(in the rows, 128 means zero)
One turn moves each row of this set onto another row. After a few examples, where does it send each row asked below?
Dev: [132 127 144 120 127 118 126 178 116 114 128 158 120 147 162 141 120 100
 125 100 137 124 132 137 133  95 156  90 146 128 126 160 124 121]
zana: [121 127 145 122 130 118 120 176 116 115 127 163 117 154 161 142 119  97
 126 101 139 121 133 137 135  92 148  90 145 123 121 155 120 119]
Lus: [115 130 153  92 126  97 154 153  86 120  77  93 113 145 151 144 121 105
 109 114 123 122 116 136 116 107 148 100 138 135 142 153  94 120]
davam: [118 125 142 140 119  98 143 114 108 127 127 121 125 177 153 136 105  95
 132 112 138 121 102 134 118 111 169 114 145 122 176 143 121 155]
lif: [107 127 144 143 126  97 143 112 107 128 126 130 119 183 154 138 107  93
 130 115 135 119 101 136 120 109 162 113 143 122 172 139 117 154]
Naz: [129 128 145  88 129 110 126 141 110 160 131 117 126 146 167 139 109  97
 127 117 128 120 164 132 144 120 157 131 154 125 150  96 104 146]
Zuk: [122 130 151  93 121  98 150 155  87 118  79  89 115 141 150 143 119 105
 113 113 127 119 118 134 115 107 150  99 139 131 142 154  96 122]
mub: [129 129 146  88 129 110 127 140 111 161 132 120 126 145 167 139 110  98
 125 118 128 122 162 132 143 120 157 131 154 126 151  98 104 146]
Dagus: [127 130 145  87 132 110 131 140 110 162 133 120 125 147 170 140 110  98
 124 119 126 123 163 134 145 120 155 131 152 128 150  99 103 145]
bere: [100 130 156  96 126  99 141 151  85 120  72  96 108 154 148 143 119 100
 117 116 131 110 120 134 117 102 137 101 136 126 134 141  91 120]
dur: [100 131 156  94 131  98 146 151  85 120  74  99 107 152 151 144 120 101
 113 117 125 117 118 136 120 103 139 102 135 130 136 145  90 120]
kored: [125 129 146  89 132 110 127 140 109 160 131 122 124 148 167 139 111  97
 126 119 128 119 164 133 145 117 153 131 152 124 149  96 103 145]
tesov: [130 129 145  87 131 110 130 140 110 160 133 120 126 146 169 140 112  98
 125 117 126 123 162 135 145 119 157 132 153 128 150  99 105 145]
fub: [107 127 144 142 120  99 136 113 108 128 125 125 121 183 152 135 104  93
 136 114 141 115 102 133 118 107 161 114 144 117 171 136 117 152]
vefun: [114 132 138 130 115  82 118 170 107 156 160  87 115 131 146 138 119 102
 116 115 120 123 103 128 124  95 151 121 141 118 130 115 100 121]
ragip: [106 131 154  93 130  97 153 152  85 119  76  99 110 150 153 145 122 103
 109 114 124 122 118 137 118 106 143 100 136 134 139 149  92 119]
mav: [131 125 145 122 122 119 119 180 117 114 127 154 120 146 159 139 118  99
 128 100 142 119 132 134 132  92 153  89 147 123 124 157 123 121]
kerog: [108 136 142 126 129  78 132 168 105 156 163  99 112 131 152 144 123 104
 108 116 107 135 101 134 128 101 154 122 138 128 131 122  99 118]
lasot: [120 128 151  94 115 100 144 156  86 118  77  85 116 142 148 141 118 103
 116 110 132 114 119 130 113 104 148 100 140 127 141 151  96 123]
tora: [114 125 143 143 117 100 137 115 108 127 125 122 121 181 150 134 103  94
 136 112 142 113 103 131 117 106 163 113 145 117 172 137 119 156]
nebig: [134 125 145 120 122 118 121 179 116 113 129 155 120 146 161 139 119  99
 126 100 140 122 132 135 131  93 155  89 146 124 126 159 124 122]
ruli: [120 134 138 127 117  81 125 172 106 157 162  88 115 128 147 138 120 105
 113 113 116 128 101 130 125  98 155 120 142 121 132 120 103 121]
bibep: [100 136 141 127 132  77 129 165 104 157 161 103 109 138 152 144 123 102
 108 118 107 133 102 135 131  99 148 122 138 126 128 118  98 117]
purin: [122 126 146 123 126 119 117 176 116 114 125 160 116 152 160 140 119  97
 128 102 142 118 133 134 133  89 148  90 147 122 120 154 121 120]
fatab: [117 134 139 126 122  80 130 169 106 156 164  92 116 128 149 142 122 104
 110 113 110 132 101 132 126 101 156 121 141 125 133 123 102 120]
von: [105 133 141 131 119  82 116 169 107 156 158  92 112 136 146 138 120 101
 118 117 121 120 104 127 125  91 146 123 142 115 126 112  99 120]
Ses: [125 128 146  88 130 110 127 141 109 159 132 121 126 147 167 137 110  97
 128 118 130 120 164 133 145 118 153 130 154 125 150  96 103 145]
Lasan: [126 131 146  88 134 110 130 140 111 161 131 123 126 148 168 140 111  98
 125 119 125 122 162 134 147 119 154 131 152 127 149  96 102 144]
Buka: [117 127 152  95 115 102 139 154  88 119  73  86 115 145 145 140 117 102
 119 113 137 111 120 131 113 101 143 100 141 125 138 145  96 123]
suvu: [124 129 147  88 133 110 128 139 109 161 132 122 124 148 166 141 111  96
 126 119 126 121 163 134 146 119 154 130 152 126 150  97 102 145]
Riral: [ 96 136 143 129 130  78 124 165 104 157 159 102 107 141 149 142 123 101
 112 119 111 126 102 132 130  96 143 122 138 120 125 114  97 116]
kab: [105 126 145 142 124  99 139 112 107 126 126 127 120 185 154 136 104  94
 134 114 138 116 102 133 121 108 160 115 144 120 171 137 116 154]
gove: [ 98 135 141 129 125  80 117 166 106 158 158  97 108 141 147 140 121 100
 116 119 118 121 103 130 128  93 143 122 140 118 125 111  98 118]
Pif: [122 126 146 121 132 116 124 176 115 113 127 164 116 151 163 142 121  98
 124 102 137 124 133 137 134  93 151  90 143 127 124 157 122 119]
nime: [117 126 141 142 115  98 139 115 108 127 127 121 124 179 150 136 103  96
 133 112 141 117 103 134 115 110 167 113 146 119 175 141 121 156]
vaka: [127 126 145 124 124 119 116 178 116 113 126 156 118 150 159 139 116  97
 129 101 143 116 133 134 132  90 150  91 146 121 121 154 123 120]
tun: [126 127 145 120 129 118 125 176 116 113 129 162 118 150 162 143 119  99
 124 100 136 126 131 138 133  94 151  90 144 128 125 160 122 119]
Das: [116 127 142 140 122  97 145 113 107 127 128 125 123 178 155 138 107  95
 130 112 135 122 102 136 118 112 168 113 145 124 176 143 119 155]
Riput: [107 129 153  95 119 101 137 153  86 119  72  90 110 150 147 139 117 100
 119 115 135 107 120 131 115 100 139 102 138 124 135 141  93 120]
Lege: [110 128 143 141 126  97 146 112 107 127 129 128 120 181 154 139 107  95
 130 114 133 123 103 137 119 112 165 113 141 125 174 141 117 154]

bibep goes to von
mub goes to Lasan
And these:
Riput goes to Zuk

One turn moves each row of this set onto another row. After a few examples, where does it send each row asked below?
peg: [126 136 129 129 112 125 116 139 147 122 109  99 116 122 135 111 145 113
 149 122 145 124 116 134 136 122 127 101 139]
feban: [153 129 146 122 137 143 116 121 120 134 125 153 127 138 112 127 119 115
 103 121 119 115 106 137 155 123 139 119 133]
zanoz: [ 98 119 177 126 133 135 116 128 136 124 133 116 129 130 118 117 145 121
 145 117 131 135 146 130 133 125 120 126 109]
delib: [103 122 133 130 133 126 115 126 128 131 133 120 128 170 131 143 128 114
 145 124 130 158 127 130 133 127 119 126  95]
Vomad: [104 108 129 138 106 136 134 130  99 124 133 136 115 103 119 127 120 113
 145 119 147 133 122 133 161 113 141 123 142]
Pimo: [137 130 126 113 119 133 101 123 131 132 111 112 139 147 141 118 119 131
 121 140 116 119 126 122 107 132 117 141 111]
vizol: [124 142 125 116 137 116 127 113 131 130 114 134 158 152 122 134 115 131
 147 142 123 123 145 140 116 132 124 138 100]
luvid: [108 112 162 129 125 125 144 137 132 149 111 155 123 116 108 141 129 112
 137 125 147 137 142 138 134 105 119 117 121]
tofot: [137 146 104 138 108 135 130 137 132 113 153 140 120 117 114 121 133 126
 132 124 126 174 133 133 137 149 133 128 137]
bebu: [125 119 107 137 144 128 106 129 134 132 113 127 104 107 111 128 119 129
 131 129 136 128 139 124 128 106  96 149 143]
sop: [134 132 114 131 126  96 113 109 127 146  97 141 146 136 134 128 126 123
 138 119 132 118 126 146 124 104 118 153 141]
dasi: [140 129 132 130 115 133 128 134 136 131 125 123 125 136 120 127 127 116
  95 119 122 122 126 131 135 126 118 124 185]
podog: [151 125 134 119 135 146 120 114 130 129 139 111 141 147 111 131 148 144
 111 119 108 137 103 141 118 128 137 121 130]
mak: [115 136 141 130 140 128 119 133 132 128 130 128 132 142 125 143 123 132
 163 128 127 133 129 135 130 125 128 127 184]
miru: [102 139 134 117 132 130 136 118 115 114 120 139 116 117 118 131 132 147
 132 106 131 168 140 128 118 121 113 128 101]
bip: [114 132 151 125 138 115 151  94 120 123 134 147 124 106 117 137 148 131
 145 111 131 142 140 146 143 123 131 135 106]
gisi: [139 105 137 126 127 120 140 138 118 138 151 144 123 127 112 108 113 133
 113 125 131 106 132 154 143 120 144 148 145]
Supen: [121 111 129 146 120 129 144 121 139 128 164 130 128 120 123 141 128 112
 136 114 149 124 116 132 154 122 157 144 147]
Larig: [100 147 112 124 131 119 140 146 136 134 143 141 141 121 144 121 121 133
 115 127 128 119 136 133 120 111  93 124 135]
nes: [ 91 140 116 123 124 149 140 129 124 130 134 128 109 119 140 129 141 120
 140 150 109 128 120 121 133 120 114 121 147]
zigir: [119 113 123 114 132 130 156 111 125 120 147 110 118 117 118 136 116 122
 157 124 148 145 126 113 121 129 155 127 143]
biga: [116 133 101 112 115 124 138 118 119 119 108 112 110 124 136 106 141 136
 122 125 139 142 121 129 136 139 144 102 128]
nid: [130 130 122 108 106 137 125 119 137 126 139 118 129 155 105 138 131 103
 117 120 112 138 140 148 113 145 128 138 110]
nenir: [135 136 134 112 124 111 158  84 128 131 133 141 138 123 136 111 124 134
 124 124 127 153 127 119 134 112 127 143 116]
Duben: [140 130 109 134 109 130 112 120 134 129 121 143 140 116 125  99 120 157
 119 138 141 159 142 130 140 126 122 126 135]
Bepod: [104 109 132 145 124 111 134 152 117 126 141 151 139 129 113 144 127 131
 115 106 145 114 130 131 132 103 139 130 123]
dagab: [142 143 138 129 148 133 124 129 162 131 126 115 144 159 114 137 120 120
 119 123 136 116 121 130 132 125 133 128 157]
pesi: [142 128 118 128 157 131 118 114 110 129 116 136 123  85 115 113 118 121
 122 131 137 125 106 126 127 126 121 134 114]

dagab goes to vizol
podog goes to delib
And these:
Duben goes to biga
zigir goes to mak
Vomad goes to dasi
peg goes to Larig
zanoz goes to Bepod

One turn moves each row of this set onto another row. After a few examples, where does it send each row asked below?
lisu: [108 156 113 146 149 136 119 144 132 154 102  89 129 107 119 125]
gokov: [100 143 129 156 126 136 106 157 117 154 113  94 125 112 123 114]
Pel: [ 98 138 133 147 140 120 100 138 140 158 112  95 110 109 118 128]
ziz: [106 142 108 146 122 140 133 166 122 151 102  95 128 118 118 107]
Dut: [103 138 117 126 124 141 124 164 113 168 114 107 116 128 126 110]
gok: [ 94 117 130 144 115 118 106 154 141 154 117  95 103 114 124 117]
Vabev: [112 138 110 146 107 146 126 165 113 144 108  97 128 120 114 111]
madiz: [101 145  88 127 142 150 138 133 148 139 101 105 116 101 115 123]
zozi: [129 120 128 137 109 140 140 106 131 123 104 139 125 113 111 137]
lov: [105 142 104 134 147 123 126 142 154 149  98  95 110 108 115 130]
vidu: [129 113 124 130 119 140 143 112 118 146  97 140 136 133 110 132]
puv: [ 96 141 121 125 109 147 125 165 113 143 114 114 140 126 123 118]
rab: [129 116 134 127 111 138 146 114 123 139 109 136 138 124 101 132]
sezup: [122 128 135 133 122 140 148 117 120 135 110 143 141 127 106 136]
Sifig: [100 154 101 131 143 139 128 127 147 132 101 102 103 127 116 113]
bep: [ 95 122 122 129 120 130 109 124 145 141 117  91 103 122 137 101]
gog: [ 90 117 135 114 116 122 103 139 144 146 124 112 114 111 134 135]
famos: [101 151 102 116 141 139 131 138 147 134 101 115 124 106 124 143]
rolal: [100 115 130 134 112 115 102 141 147 154 125  98 102 114 116 128]
Fupe: [126 112 134 138 114 135 149 113 133 121 102 133 121 108 126 143]
Revi: [ 89 107 126 119 123 126 112 130 152 157 125 104 103 111 119 119]
sifa: [128 100 145 126 110 132 152 119 123 139 109 123 135 117 122 131]
relev: [100 124 119 124 129 130 109 143 138 160 119 103  94 104 144 121]
sigul: [103 160 101 136 137 139 130 140 152 152 106 116 106 116 105 127]
Zubal: [121 115 132 137 121 148 145 113 118 145 102 132 144 134 105 133]
Nebi: [131 104 135 130 104 140 139 106 129 134 111 127 136 107 122 128]
Viga: [127 114 124 137 115 137 136 104 128 131  95 146 120 119 117 138]
lonor: [101 126 122 136 113 132 105 134 153 154 125 102 101  98 136 115]
falof: [123 123 136 140 121 137 139 104 134 121 112 141 128 107 123 141]
naf: [108 136 116 130 113 148 128 158 123 171 120 100 135 125 116 100]
kega: [115 145  94 130 143 134 133 133 150 146 101  95 119 104 112 135]
sog: [119 119 127 147 121 147 134 102 131 126 102 140 122 118 116 143]
Rinaz: [129 103 130 131 108 139 132 106 122 141 102 134 134 118 131 127]
besuk: [ 92 130 115 135 104 153 126 161 115 145 117 111 124 124 109  99]
kepi: [124 108 143 131 110 137 138 112 122 137 120 129 146 115 126 127]
rute: [122  98 137 139 110 144 132 103 122 140 110 126 137 116 131 130]
fav: [124 118 137 135 117 136 159 125 120 131 100 138 129 127 105 139]
zal: [100 137 117 128 124 143 128 145 124 147 112  93 125 143 115  92]
pugev: [104 155  99 130 144 140 129 150 136 149 102 113  99 113 125 130]

lonor goes to sigul
puv goes to gog
And these:
pugev goes to Dut
gokov goes to Pel
Fupe goes to fav
Revi goes to madiz
bep goes to Sifig
sog goes to Zubal
falof goes to sezup
vidu goes to Rinaz
rolal goes to kega
zozi goes to rab
lov goes to ziz

